Turns in one plane each, and the order they were made in; the first pair answered:
turn F:
[-23  19   6   6 -36 -24   4  -3  27  17  23] => [-19  33   9  28 -17  17  -2  10 -26  14   6]
[-31  -1   9   8 -16  23 -46  -2  30  -2 -17] => [-36   0 -14  -8 -16   5  11 -14  14  49  37]
[  4   4  -1  18  13   6  25   9 -37  13  22] => [  4 -10  13  11   3  -5 -28   9  18 -34 -18]
[ 30  32   6 -58 -29 -14 -26  22   0  17  -4] => [ 33  40   6 -52 -20  -3 -13  23 -29  29  -2]
turn P:
[-58 -13   1 -18   3  40   1 -10 -17   4 -10] => [ 15  17  24  56  -8  -8  -8  12 -32 -13  -3]
[-19  14  -2 -23  18  35 -21 -11 -14  -7 -15] => [ 29  32  16  22   9   5 -21   8 -25 -12 -12]
[ 34  17   6 -10   6 -16  36  10 -16  42  45] => [-46  -1  11  -7  21  36  -2 -34   9  34  24]
[  3 -11 -17 -24 -12  -3  22   6   7  10  13] => [-24  -9  -1  19  -4   5 -10 -12  23  -1  -2]
turn Z:
[ 25 -11  17   0  17  11 -12  60 -26 -62 -29] => [ -8  -3  32  83   0 -29 -25  -9  26 -18   4]
[ 27  26  12  30 -14  -3  -7   3 -25   3  11] => [ 13  30  15  17 -15  12 -11  -9 -30  18  11]
[  4 -40 -16 -53  20   5  33  73 -16 -90 -27] => [-25 -29   4  83  -5 -67  23 -10  68 -46  21]
[-42 -33 -29 -46  37  45  -1 -16  -2 -34 -19] => [ -2 -44 -17   8  39 -12  15   5  22 -76 -12]
Pairs:
(2 to 3 turns a pair)
[ -3  14  19  41   4  13 -16  -7 -16  -7 -16] => [-23   3  -5 -40 -11  15  -8 -20   9  20  -4]  F then Z
[ 13 -15 -20  -7   2 -11  19   6  14  -8   7] => [ 19  -3 -10  26   8  -5  16   6  -4  -1   8]  P then P then F
[ 26 -23  13 -17  -2  47   0  23 -50  -2  -7] => [ -7 -10  24  49 -17  22 -13 -30  -8  39  23]  Z then Z
[-27  -7   3  29  18  13 -13 -19 -16   6  25] => [-21 -11   7  40  21   2  -8 -18  -8  -2  24]  Z then Z then Z
[-93 -61  -9  -4  21  18  13 -47  51 -25   1] => [ 22 -34  -3  52   7 -79  70  -1  29 -18  50]  Z then P then F
[ -4   4  14  50  -5 -43   2  -7  43  -5  17] => [  5  18   8  21  26  29   7  35 -52 -13 -13]  P then F
[-34   0   2 -19   8  29  47   3 -26   9  39] => [-19  -3   8  30   6  -7  56  -3  -2   1  55]  Z then Z
[-24 -13 -15  29  19   0  55 -13 -33   8  40] => [-39  -8   0  56  24  22  24 -21 -35  -6  15]  Z then P
[  7 -17  10  37  -5 -27  -9  -5  45 -36 -19] => [ 34   0  -8   2  16  14  39  31 -48 -14  -8]  P then F
[ 17  45  13  32 -24 -11  -6   9 -19  -4 -17] => [ 13  15   8  11 -21 -27  -1  20  12 -43 -24]  P then F then Z
[-26   7  -6  51   5 -27  47 -33   8  40  47] => [-31 -13   3  42  -8 -43  10 -34  66   6  23]  F then F
[ 15  23  -8  57  52  24  34 -26 -42  22  23] => [-27  11   6   1  22  41 -56 -47  37 -10 -34]  F then Z
[  5 -10  11  35  -3 -36  59 -13   7   0  39] => [-38 -14   4 -25 -24 -11  14 -44  45  19  23]  Z then F then F
[-12 -10  22  31  13  13 -27  -3  21 -33 -30] => [-29 -12  -8  -9  -2  -8  22 -33  34  31  29]  Z then F
[ -7 -14 -29 -54   0  -4  19  20   2  -3   3] => [-34  -9 -20  12   2 -17  22 -16  16  25  30]  P then F
[-22  25  14  39   5  51 -31 -16  -4  -2   7] => [-32   6  -1 -34  -2  51 -29  -9  20 -16  -4]  P then P then F
[ -2   7  11  -2 -17  31 -19  13  -7 -12 -41] => [  5 -12 -11 -40 -31  -9  22  10  23   2  -2]  F then Z
[-20  17 -12  28  11  32 -30 -12 -19  47  -7] => [ 38  -3 -23  -9  22   0  16  49 -30  -6  -7]  P then P then Z
[ 31   6  20 -24 -43  -8 -19   4   4 -33  24] => [-26  -1   3 -32 -28  25  -2 -32  -4  -3  43]  F then Z then P
[  2   7  14  82   8   7 -16  -5 -12 -22 -12] => [-45  -3 -21 -35 -20  30 -15 -41   6  38   7]  F then Z
[  0 -13  -9 -40 -11   0   3  11  19   3   6] => [  0 -10   0 -33  -4  11 -17  16  16 -12 -15]  F then F
[ 54  26   4  25 -18 -31 -12   5 -10  23  22] => [-20 -13 -18 -55 -11   9 -27 -18  31  11   1]  P then F then F
[ -3  34   5  23 -33  -1  -9 -24  -3  36  28] => [-18  27  13  24 -30  28 -39 -29  -4  14   0]  P then P then F
[-19 -38 -12 -57  18  -3  32  26  30 -27 -10] => [ 41  -8   3  -3  22 -19  47  55 -26 -24  -5]  P then P then F
[ -6  11   3   1  -6 -15 -43  -8  23 -30 -21] => [ -6   7  -1 -17  -5  -1 -42   1  12 -31 -27]  Z then Z
[ 19 -26 -12 -11 -11   9  12  -3  17  14  37] => [ 11 -23  -7  -1   8  49   3  11 -14  -4  13]  P then F then Z
[ 68  17   8   6   6   6  15  20 -59  17 -14] => [ 31 -26   4 -23 -21 -42 -14  -6  60 -27 -21]  F then P then Z
[  6  16   5 -49  -7  36 -49  46 -21 -28 -67] => [ 38  27  25  76  12  -2  -7  45 -48 -25 -33]  Z then F then F
[ 59  25  13  28 -31 -50 -17   7  24   2   2] => [ 24  45   0  10 -24   3  -7 -19 -28  63  17]  F then Z
[ 38  34   9 -45 -41 -31 -21  -5 -11  17   2] => [ 41   5   3 -55  -6 -14   8  30 -43 -30  -9]  P then F then Z
[  8   1 -18  56   2  15   2  -6 -18  24  19] => [ 25  -5 -29   3 -21 -15   5  -7  19  26  30]  F then P then Z
[-54 -35  -3 -16  19  16   3 -16  30 -24  -3] => [ 15 -23  10  30  14 -42  13  13  21 -44   5]  Z then Z then P
[ 23  29  26  47 -35 -26 -43 -28  25  20  -7] => [ 64  21  14 -25 -17   1 -29  40 -20 -30 -37]  Z then Z
[-45 -20 -35   0   1 -10  -1 -10  15  16  34] => [-38   0 -33 -10  -5  26 -21  -8 -16  32  19]  P then Z
[-15  13   6  33 -16 -31  -2  -3   2  36  18] => [ 10  -8  -7  -5  -4 -44  26  34  -8  11  19]  P then Z then Z
[ 42  22  21   0 -13  -4 -31  18 -10 -18 -20] => [ 25  17   0 -26 -28 -25  -1 -15  10  32  19]  F then Z
[ 35  28   1  33 -17 -30   7 -12  -2  19  13] => [-19  -2 -14 -42 -22  -4 -12 -22  39   4  -9]  P then F then F
[ 27  10  -3  15  15  17   9  32 -31 -25  -7] => [-15  25  -8  19   0  38  -8 -14 -23  24   5]  Z then Z
[ -7   2  -5 -44 -14  10 -14  11   4   6 -15] => [ 27  -6   2 -11  -8 -28  13  31   4 -20  -3]  F then Z
[ -2  22   3 -17   3  25  -9  -6 -19  32   1] => [ 28   2   5 -25  -1 -20  -2  23  15 -17   0]  Z then F
[-13  -6  17  74  37 -32  20  12  18 -32  18] => [-56  -6  -3  43  29 -20  24 -24  28  10  39]  P then Z then P
[ 39  35 -33  16 -26 -14  35 -12 -27  61  39] => [-43  12 -14  18 -11  64 -52 -41   5  12 -34]  P then F
[ 24   3  34  49   8 -30   2  13  20 -31   4] => [-25  14  -1 -35  -4  23  11 -29   3  50  27]  Z then P then P
[ -6  26  -6 -12  -1  38 -32 -31  -3  28 -17] => [ -7  23  -5 -19  -4  35 -39 -34  16  22 -20]  F then F then F
[-17  15  -6  50 -26   1 -14 -34 -35  39 -10] => [-21  10 -15  34 -35 -19   0 -43 -12  49   8]  F then F
[  6  -7  20   9 -37  18   5  -7 -28  53  13] => [ -8 -13  36   6 -43  19 -35  -9   9  23 -20]  P then F
[-11   8  16  19   2   6  -7  -2 -31  23   5] => [-19  -6  13 -21 -11   6 -33   2   4   3 -16]  F then Z
[  5   0  23  15   0  19 -29 -12 -20  11  -1] => [ 18  -9  13 -22   7  15  -8   8 -34   0   1]  Z then P
[ 11 -28   4 -14  19 -16  14  43   0 -55 -17] => [-22   0   7  66  22 -13  23 -11 -16  20  23]  Z then F
[ 31  13 -16 -25  -4  -6  17   0 -21  27  25] => [ 39  12  12   8   3   5 -25  18 -20 -25 -20]  Z then F
[ -4 -22   4  28  10 -40  31   0  11  -4  36] => [  3 -22  -8 -15  27   0  41  21 -34  -4  23]  F then P
[ 32  -8  19  35   9 -30  38   2  10 -37  -9] => [-10  10  12 -20  10  51   4 -10 -33 -11 -44]  Z then F then Z
[ 39  14 -15 -24   1 -33  16  23   1 -16  12] => [ 35  11  -7 -20   1 -30   0  22  10 -28  -2]  F then F
[ 36  44  -8  36 -52  -7  59  12 -14  58  64] => [ 33  21  -3  11 -80 -48  26   3  77  23  50]  F then F
[ 29 -10 -19  -6 -11 -20 -23   5  45  -8   4] => [ 13   6  -1  24  -5  13 -54  -6  26   1  -9]  F then F then Z
[ 12   1 -27 -74   8  30  31  24 -35  13  14] => [ 18   4  20  -6   2  31 -52  34   0 -56 -51]  F then P
[  7  -6  17  49   8   7   7  16 -20 -20  -5] => [-24 -10  11  32 -12  -7 -15 -21  38   0   2]  Z then F
[  3   5   4 -17  13  19   2   1 -12  -3  13] => [ -1   4   6   3  13  18   6  -6 -12   5  18]  P then F then F
[ 19  45   5   3 -35  10 -40   1 -26  46   3] => [ 39  29  -1 -20 -16  18 -29  47 -44  -6 -23]  P then P then Z
[-50 -38 -11  -8  23 -18  33 -17  34  -9  29] => [-54 -33   1  18  19 -15  20 -21  41 -14  25]  P then P then P
[ 31  14   6  19  19  -8  18  30 -21 -14  14] => [  1  19  23  45   1  -4 -27  -7  19  -6   2]  Z then F
[-15  15   0  43  12  33   8   5 -34  21   5] => [-29 -21 -17 -38 -13   6  -2   3  47  -1  -5]  F then P then P
[ 47  22   6 -29 -13 -10  -5  11 -18  27   3] => [ -3   3  -2 -63   0  24  -6  -2 -11  26  -8]  Z then F then P
[-45 -21   6 -26  18  -2 -36 -23  62 -36  -4] => [ 34  -5  14   0  15 -50 -12  23  44 -63  -3]  Z then Z then P
[ 16  -8   9  82   4 -34   2   7  17 -11  16] => [ 28  37   4  48 -15  -3  -5  -1 -27  50  25]  Z then P
[-33 -18   4  13  28  31  -9 -10 -19 -17  -3] => [ -5  10   9  44  11   3  -4 -22 -22  16  20]  P then Z
[  9 -12  -2 -44   3  30  -4  35 -17 -13 -27] => [-28 -32  14  27   8   0 -12  -3  38 -27 -16]  Z then P then P
[-59  -2   1  15  33  19  11 -41  -9  17   8] => [-32 -31  -2 -44  27  -1   8  -3  22 -41 -16]  Z then F
[-27  28  12   4   1   8 -41   2  14  -4   6] => [-14  17 -12 -37  -3 -14  -5   8  18   2  32]  Z then F
[  5  -3 -27   7  14  11  30   9 -12   0  -8] => [  5  -6 -15  16   3  -6   7   4  28 -23 -18]  P then P then F
[-11 -39   1   6   1 -50  10  -7  67 -48  -4] => [-20 -46  -8 -17   4 -43  17  -9  68 -45  -3]  P then P
[ -3 -19  12  16   5  -8   1  14  18 -32  -4] => [ -5  10   3   1 -17   4  -2 -11   0  38  22]  Z then P then Z
[  7  -1   6  -8  -9  -5 -11   7  11  -2  -3] => [  4  -6   5 -12   3  13   0  14  -4  -9  -2]  F then P then Z
[-14   8   8   8 -15   6 -14 -30  23  26 -10] => [ 20  28  10 -10 -15  10 -24  -1  -3  19 -26]  P then Z then F
[ 19  38  -1 -32   0 -40  18 -47  14  28  14] => [  9  45   0 -52   0   5  -3 -41 -16  30 -10]  P then P then Z
[  7  11  -4  68  10  36  15 -11 -48  56  20] => [-19   0  -6  50  11  51  14 -21 -43  54  18]  P then P
[ 19 -12   3  50   7 -34   8  -8   5 -18   0] => [ 23  12   9  38 -13 -12 -36 -15   4   2 -19]  Z then P then F
[ 23   5   2  17  19   7  13  37 -21 -44 -26] => [-20   4 -11   6 -14 -28  13 -30  46  18  19]  F then Z
[ 16 -15 -11 -72  -1  -8  -2  14  30 -20 -17] => [  2  -2 -22 -20   5 -16  50 -21   1  46  44]  P then F
[-38  -6  -2  -2   8  16 -24  12  13 -18 -30] => [ 24  17  -2  19   6 -16   7  35 -21  -5  -3]  P then F then F
[-16 -14 -14 -36 -11  13 -19   6  31 -23 -28] => [-14   0  -8 -17   6  41 -22  13 -14 -22 -41]  F then F
[ 16  32  21  27 -24 -43 -15 -26  -9  44  24] => [  4  26  20 -47 -25   1 -63  -6  -6   5 -29]  Z then F
[ -3  -6  22  33  15   0 -20   3  -4 -16 -18] => [ -7 -18  15  18   0 -22 -12  -6  30 -16  -5]  F then F then F
[ 33 -18 -19 -48   1 -25  33  29   9 -17   9] => [ 47  -4  14  34  -1 -38  -2  23  18 -35  -8]  P then P
[  9 -25   9 -24  -5   0 -19   8  49 -23 -23] => [ 16 -22   1 -36  -8  -6  -5  15  45 -22 -15]  P then P
[ 19   1  -3   5   1  16  20  -3 -53  19   7] => [ 18  -1  13  15  -3  26 -20   2 -37 -16 -27]  F then F then F
[-48 -24   5  -4 -20 -22 -18 -47  73  14  11] => [-43 -11  29  24  -1  23 -62 -30  41 -16 -35]  F then F
[-22 -14  -4   7  33  38 -12  17 -22 -56 -24] => [-57 -12 -28 -19  12  22  19 -31   2  18  30]  Z then F then Z
[  6  33  -6 -30 -47 -34 -18 -23  23  31   1] => [ 22  39 -10 -46 -24   6  -4  15 -43  22 -16]  Z then F
[-11  -2  21  35  10   4 -28 -15  33 -13 -27] => [-33  -8  -9 -29  25  38  16 -13  -9  26  -2]  P then P then F
[-25 -20   7 -28   8  32 -29 -20  31 -13 -31] => [-21  -8   9 -10  21  55 -19 -16 -18   2 -29]  F then F
[-57 -39  -3 -18  30 -38  32 -44  48 -35  40] => [-55 -31  22   4  36 -11 -16 -29  42 -75  -8]  F then F
[ 19 -44  13  -2 -23 -64   2  25  60 -48   8] => [-14 -52  21   8 -17 -48 -16   5  72 -50  -2]  P then P
[-55  18 -14  44  13  21  -6 -11  -6  14  19] => [  2   6  -1  25  -5 -30 -30  32  37 -45  -3]  Z then F then P
[-59 -24   0  21  22  46 -15 -34   4 -11 -16] => [-22 -37   6  52  28   5   2  -5  19 -55 -17]  Z then Z
[ 26  43   0 -22 -13  11  -5   7 -48  35  -5] => [ 51  23   4  -6 -18 -40  17  23 -14   9  11]  Z then F then F
[ -6  -5  -4  21  29  19  25  10 -42 -15   8] => [-26 -13   7  18   5   1 -25 -17  35 -32 -13]  Z then Z then F
[ 31 -21  -4 -26 -10 -42   4  37  24 -39   1] => [-18  -1 -20 -64 -26  -1  -9  -9  16  39  16]  Z then P then Z
[-37 -10  23   6 -19   0 -44 -23  59 -10 -20] => [ 59  29  18  21 -12 -22  23  31 -36  12  14]  P then F
[  3  34  34  18 -30  15 -72 -23  17  15 -43] => [ 73  50  18   8 -28 -18 -14  22 -31  27 -10]  P then Z then F
[-35  12   5  12  26  67 -23  -3 -77   5 -13] => [ 30  30  22  73  16   2  -8   9 -71   0  15]  P then Z
[ 12   7  14   3  15  -3 -27  19  -2 -23 -31] => [ 15  -2  -8 -44  10 -17   7  24   1  -6  -4]  P then F
[ 21  45 -10 -56 -38   7 -46 -10  23  37  14] => [ 52  48  13  44 -27 -40 -30  -2  19  18  32]  F then Z then Z
[-37 -25   1  29  -9 -21  -3 -35  49   0  24] => [-23  -7  -8   3  23  49  21   8 -55   5   7]  F then Z
[ 22 -10 -29 -75 -13 -20  32   5 -11  -2  -8] => [ 23 -14 -18 -72 -15 -18   4   9   9 -33 -31]  F then F
[ 29  -2   7  65  22   5  26  40 -42 -46  -9] => [-19 -40 -37 -56  13   6  62  24  -5 -19  19]  P then F then F
[-39 -32  -1 -51  26  12   4   2  -3 -10  -3] => [-39   2  26  27  13  16 -41 -18  -4   7 -11]  P then Z
[ 23   5   9 -51 -17  18 -14  22  15 -35 -43] => [-16  21  15 -10 -34  13 -30 -39  49  20 -17]  Z then Z
[ 31   1   5 -23 -18  15 -27   2   6 -14 -15] => [-16 -17  -8 -15 -11  22 -13 -31  23   4   7]  F then Z then P
[ -4  21  11   6  -1  37 -31  11 -37  -7 -25] => [ -6  22 -10  -5  -2  20  15   0 -50  36  18]  F then F
[  1 -46   5  71  21 -13  26   3   8 -23  11] => [ 27  -9  26  71 -12 -16 -30   8  17 -18 -13]  Z then P then F
[-11 -12  10  23   8 -14  -2 -21  35   9  15] => [-21 -18   0  -5   8  -9   8 -22  29  17  24]  P then P
[ 34  16  25  32   5 -25  13  35  32 -15   3] => [-10  -2  -8 -50  13  20  43  28  13   9   8]  F then F then P
[-18 -55 -42 -52  18  28 -30  -2   9 -37 -53] => [-47 -56 -47  -2   6 -13   3 -59  43  14   3]  P then F then P
[  3 -16  -7 -24  27  10  45  30 -27 -22   0] => [-31 -23   8  44  21 -14  33 -15  24 -15  15]  Z then P then P
[-35  -7 -30 -72  13  59  15  12 -32 -10  -3] => [-40  13   6  90  17  27   3 -33 -18   3  20]  Z then Z then F
[ 19  18   5   4  -5  10 -40 -14   2  14 -16] => [ 32  13   7  16  -5  -4 -33  -2   2  -2 -17]  Z then Z
[ 46  -5 -19 -19 -30 -45  54 -15  36  28  40] => [ 46 -17   9  -8 -37 -38 -12  -3  78 -30 -14]  F then F
[ 35  -8   8  53  13 -23  11  32 -19 -42 -12] => [-12 -44 -26 -51  12   0  33  23   2 -25  -8]  P then F then F
[ 36  19  19 -23 -16 -11 -45  42  19 -39 -53] => [  3   9  16 -31 -13  10 -49  25  29 -39 -59]  P then P
[ 35  22  10   1 -10  -2 -13  12 -33 -31  -2] => [-10  -4  -9 -55 -10   9  -8  -4  -3 -25   6]  P then F
[-39 -14 -23 -69 -10  25   4 -20  23  30   1] => [  5  15   2  47 -18 -34  11 -38  28  50  35]  P then F
[-12  16  -2  -4 -25  34   2 -30 -47  35 -29] => [ 35  19   9  13 -19  14   4   5 -59  -1 -41]  P then Z
[  8 -21  13  76  41 -20  39  11  -9 -44  13] => [-69  -6   1  31  11  26  -2 -64  19  34  22]  F then Z
[  7  10 -22 -32 -10  -8   9  19 -25 -12 -12] => [-22  23 -15   2 -21 -13  -3 -25   0  24  11]  Z then Z
[-15   5  -2 -59   6  -9  -2 -31  63  -1  17] => [ 43  15   7  17  43 -20  47  16 -14 -26  26]  Z then F then Z
[-18 -16  10  93  31 -14  29 -35   5 -10  24] => [-66 -34 -16  31  42  20  41 -50  10   0  25]  P then P
[-30  -4  -7 -16  -7   0 -21 -25  41   1  -4] => [ 13   6  11  13  -4 -10 -35   9  22 -36 -22]  Z then P
[-34 -16   4  -9   3  24 -18  -1 -15  -1 -23] => [ -3 -35 -11 -11   1 -29  27   8   8  -5   9]  Z then F
[-11 -14  18  89  20 -14  -6 -25 -12 -36 -33] => [-10 -37 -23   3   2 -64  66 -32  25   5  28]  F then P
[-21  -5  16  54   0  31  -9 -13  11  -8 -21] => [ 13  -7  -3  26 -20 -27  35 -10  32  13  23]  F then P
[  1  12 -17  45  -8  29  24 -13  11  35   9] => [ 39   1 -18  25   8  19  37  33  -3 -11  -6]  Z then Z
[ 49   2  21 -14  10   9 -12  59 -36 -34 -31] => [-30  20  18 -11 -27  14 -53 -36  32  49  -1]  Z then Z then F
[-26  -2 -15 -30 -14  19 -13 -19  -7   8 -18] => [ -4 -17 -26 -24  -4 -15  33  -5  -7  -4   8]  Z then P then F
[ 17  22 -13  43 -24 -26 -28  -5  -3  20  -5] => [ 19   3 -31   3 -26 -46   9  -7  11  23  17]  P then Z then Z
[-52 -28 -19 -93  22  33  11  17   0  -7   3] => [-21  11  30   4  27  50 -60  31 -25 -45 -54]  P then Z then Z
[ -3  -9  15  73  18   1  13  -9   5 -27  -2] => [-11 -12   0   2  26  53  10  17 -38 -26 -31]  Z then Z
[ -2 -19  15  14   8   8 -22   1  24 -39 -25] => [-26 -22  -1  28  10  -4  11 -33  27   5  15]  F then P
[ -3 -10  -5 -20 -15  -8  26 -14  22   3  25] => [  1   8   4  19  -5   5  32 -12 -18  10  29]  P then F then P
[ 36  17  13 -18  15   0 -56  23   0  -1 -16] => [ 44  -3   8  -3  15 -34 -35  22  26 -15  -3]  P then Z
[-45   2 -11 -16  -6  10  -2 -51  24  43  14] => [-51  -2   2 -13  -9  13 -31 -46  40  13 -10]  F then F
[ 36  21  13  56  -4 -39  28 -20 -10  11  22] => [-19  25  10   8 -25  -3 -35 -57  32  28  -5]  F then Z then F
[ -5 -18   6  55  26  -7  29   2 -20 -32   9] => [  8  -5  22  46  -5 -13 -28   1  12 -40 -25]  Z then P then F
